In the data rows, the value 500 means zero.
Each group has one hidden pattern, and each of its rows is that pattern perhaps reversed and perhaps with its signs flipped.
Each row in order, then its group:
c(656, 717, 335, 513, 505, 383, 438, 435) sock
c(417, 549, 480, 336, 531, 726, 427, 562) knot
c(453, 454, 388, 499, 498, 343, 706, 662) sock
c(575, 553, 610, 498, 493, 666, 294, 333) sock
c(567, 533, 605, 510, 490, 648, 280, 327) sock
c(595, 463, 541, 692, 455, 263, 561, 425) knot
c(438, 462, 394, 511, 510, 353, 713, 647) sock
c(441, 458, 399, 512, 485, 349, 703, 639) sock
c(648, 743, 356, 505, 497, 380, 450, 431) sock
c(434, 578, 251, 481, 672, 514, 456, 619) knot
c(434, 450, 400, 521, 517, 334, 712, 651) sock
c(386, 538, 472, 322, 526, 745, 434, 544) knot
c(569, 548, 611, 514, 503, 656, 280, 351) sock
c(366, 291, 665, 519, 494, 600, 546, 555) sock
c(614, 485, 533, 666, 465, 252, 576, 431) knot
c(389, 517, 481, 320, 533, 720, 436, 575) knot
c(358, 288, 665, 492, 480, 623, 542, 595) sock
c(343, 296, 667, 487, 496, 597, 535, 556) sock
c(449, 574, 262, 464, 686, 516, 453, 617) knot
c(643, 732, 336, 497, 514, 378, 446, 434) sock
c(433, 459, 411, 508, 513, 369, 709, 660) sock
c(321, 277, 661, 492, 496, 605, 543, 566) sock
c(340, 302, 664, 474, 504, 603, 553, 562) sock
c(420, 472, 398, 502, 480, 374, 711, 661) sock
c(561, 525, 606, 488, 500, 646, 271, 361) sock
c(614, 463, 513, 679, 481, 251, 593, 432) knot
c(440, 449, 400, 521, 496, 355, 717, 653) sock
c(539, 530, 607, 506, 487, 649, 267, 333) sock
c(425, 462, 404, 507, 524, 348, 716, 645) sock
c(559, 540, 593, 512, 477, 658, 270, 351) sock
c(434, 465, 390, 508, 523, 336, 707, 638) sock
c(570, 542, 595, 491, 504, 680, 268, 331) sock
c(431, 463, 402, 486, 505, 322, 723, 651) sock
c(361, 288, 684, 494, 524, 599, 535, 563) sock
c(371, 277, 662, 487, 500, 598, 544, 564) sock
c(657, 720, 349, 503, 485, 404, 443, 428) sock
c(631, 711, 347, 479, 511, 401, 454, 452) sock
c(575, 432, 739, 525, 332, 469, 548, 393) knot
c(559, 537, 611, 507, 477, 670, 293, 353) sock
c(430, 561, 274, 477, 672, 518, 463, 616) knot
c(425, 461, 411, 478, 501, 372, 695, 629) sock
c(579, 446, 759, 537, 315, 474, 545, 398) knot
c(429, 441, 388, 495, 482, 355, 707, 665) sock
c(349, 275, 665, 494, 524, 589, 526, 578) sock
c(557, 545, 591, 500, 505, 665, 279, 351) sock
c(378, 291, 656, 509, 491, 575, 532, 564) sock
c(615, 478, 537, 677, 481, 264, 552, 412) knot
c(356, 257, 668, 500, 503, 623, 551, 557) sock
c(370, 532, 464, 324, 554, 731, 440, 555) knot
c(583, 429, 726, 522, 335, 460, 539, 368) knot
c(650, 714, 361, 504, 485, 379, 459, 440) sock
c(440, 441, 402, 501, 487, 333, 709, 658) sock
c(431, 464, 395, 508, 481, 357, 731, 645) sock
c(356, 281, 657, 490, 494, 615, 548, 555) sock
c(341, 309, 667, 499, 466, 590, 560, 558) sock
c(418, 545, 279, 469, 666, 529, 486, 617) knot
c(413, 463, 384, 496, 506, 336, 742, 661) sock
c(564, 552, 588, 505, 498, 641, 285, 366) sock
c(459, 466, 417, 491, 502, 360, 724, 643) sock
c(437, 457, 399, 497, 504, 377, 724, 634) sock
c(602, 476, 529, 689, 472, 278, 571, 416) knot
c(373, 259, 672, 491, 491, 608, 544, 565) sock
c(388, 521, 472, 311, 546, 731, 411, 564) knot
c(427, 452, 413, 515, 506, 347, 715, 664) sock
c(384, 549, 479, 304, 546, 735, 441, 562) knot
c(571, 554, 590, 504, 490, 663, 301, 367) sock
c(341, 288, 661, 491, 499, 614, 542, 578) sock
c(611, 470, 513, 669, 477, 270, 571, 446) knot
c(616, 480, 512, 682, 461, 264, 571, 426) knot
c(608, 449, 528, 673, 480, 268, 576, 422) knot
c(442, 566, 269, 479, 674, 513, 475, 606) knot
c(549, 446, 728, 547, 353, 462, 541, 385) knot
c(458, 450, 396, 502, 496, 324, 736, 625) sock
c(596, 467, 539, 658, 461, 264, 562, 423) knot
c(616, 726, 351, 502, 497, 412, 458, 445) sock
c(580, 552, 605, 493, 492, 635, 260, 342) sock
c(424, 540, 488, 333, 540, 752, 437, 593) knot
c(575, 528, 579, 511, 486, 657, 273, 352) sock
c(384, 289, 659, 496, 505, 606, 534, 577) sock
c(580, 441, 726, 540, 327, 469, 543, 388) knot
c(658, 719, 355, 492, 500, 421, 450, 441) sock
c(657, 704, 346, 514, 513, 391, 465, 438) sock
c(345, 285, 661, 508, 492, 601, 536, 554) sock
c(429, 447, 397, 514, 509, 342, 706, 652) sock
c(592, 429, 747, 519, 314, 481, 560, 381) knot
c(433, 553, 250, 470, 678, 516, 454, 639) knot
c(441, 545, 274, 467, 670, 505, 471, 620) knot
c(350, 280, 639, 501, 522, 608, 535, 548) sock
c(358, 269, 664, 500, 509, 619, 549, 552) sock
c(616, 470, 520, 674, 468, 255, 551, 440) knot
c(618, 716, 334, 497, 504, 369, 457, 430) sock
c(565, 544, 620, 494, 501, 659, 283, 348) sock
c(358, 289, 671, 502, 497, 613, 536, 562) sock
c(392, 509, 465, 321, 534, 725, 433, 594) knot
c(428, 458, 415, 485, 503, 328, 717, 648) sock
c(441, 461, 406, 513, 501, 340, 700, 638) sock
c(392, 531, 495, 344, 510, 751, 453, 553) knot
c(449, 466, 396, 507, 499, 328, 711, 641) sock
c(448, 453, 386, 498, 495, 335, 692, 647) sock
c(649, 710, 327, 516, 515, 395, 465, 436) sock
c(649, 715, 326, 504, 499, 388, 440, 410) sock
c(354, 279, 636, 502, 472, 597, 528, 569) sock
c(434, 439, 414, 512, 526, 348, 705, 671) sock
c(340, 286, 640, 492, 506, 591, 533, 562) sock
c(653, 714, 351, 519, 495, 401, 424, 449) sock
c(416, 453, 386, 515, 496, 331, 708, 648) sock
c(600, 475, 529, 691, 472, 280, 576, 446) knot
c(616, 708, 341, 510, 499, 414, 455, 446) sock
c(583, 430, 748, 538, 330, 476, 527, 390) knot
c(626, 714, 353, 500, 533, 394, 432, 426) sock
c(543, 538, 608, 496, 495, 657, 269, 349) sock
c(557, 536, 597, 489, 480, 657, 282, 345) sock
c(571, 546, 612, 505, 501, 652, 295, 353) sock
c(645, 716, 338, 504, 491, 399, 447, 430) sock
c(400, 542, 467, 346, 529, 715, 444, 566) knot
c(431, 552, 241, 483, 639, 529, 492, 617) knot
c(425, 572, 251, 475, 696, 549, 469, 598) knot
c(434, 447, 383, 492, 511, 334, 714, 645) sock
c(566, 541, 609, 494, 495, 667, 277, 345) sock
c(428, 579, 237, 450, 671, 520, 470, 598) knot
c(452, 469, 408, 508, 509, 323, 692, 641) sock
c(597, 459, 504, 680, 454, 262, 579, 411) knot
c(388, 555, 494, 316, 526, 721, 441, 563) knot
c(631, 710, 337, 509, 511, 415, 444, 430) sock
c(342, 284, 666, 500, 488, 617, 550, 563) sock
c(564, 444, 737, 537, 321, 480, 521, 400) knot
c(647, 722, 332, 501, 505, 387, 454, 429) sock
c(429, 578, 270, 450, 665, 506, 464, 611) knot
c(649, 702, 362, 504, 505, 406, 462, 435) sock
c(424, 480, 408, 481, 489, 340, 717, 646) sock
c(389, 523, 475, 316, 526, 716, 453, 559) knot
c(557, 427, 733, 532, 330, 483, 542, 368) knot
c(330, 263, 660, 494, 493, 595, 554, 547) sock
c(372, 257, 665, 495, 504, 625, 549, 583) sock
c(434, 557, 250, 460, 683, 520, 495, 609) knot
c(444, 556, 266, 464, 668, 534, 467, 604) knot
c(571, 447, 746, 525, 327, 466, 543, 401) knot
c(665, 704, 342, 492, 497, 409, 449, 436) sock
c(642, 718, 333, 487, 506, 412, 464, 421) sock
c(561, 556, 596, 509, 515, 637, 276, 360) sock
c(440, 478, 414, 486, 503, 333, 724, 654) sock
c(364, 278, 656, 486, 502, 595, 533, 557) sock
c(446, 451, 396, 496, 499, 346, 700, 645) sock
c(454, 559, 278, 465, 665, 511, 473, 610) knot
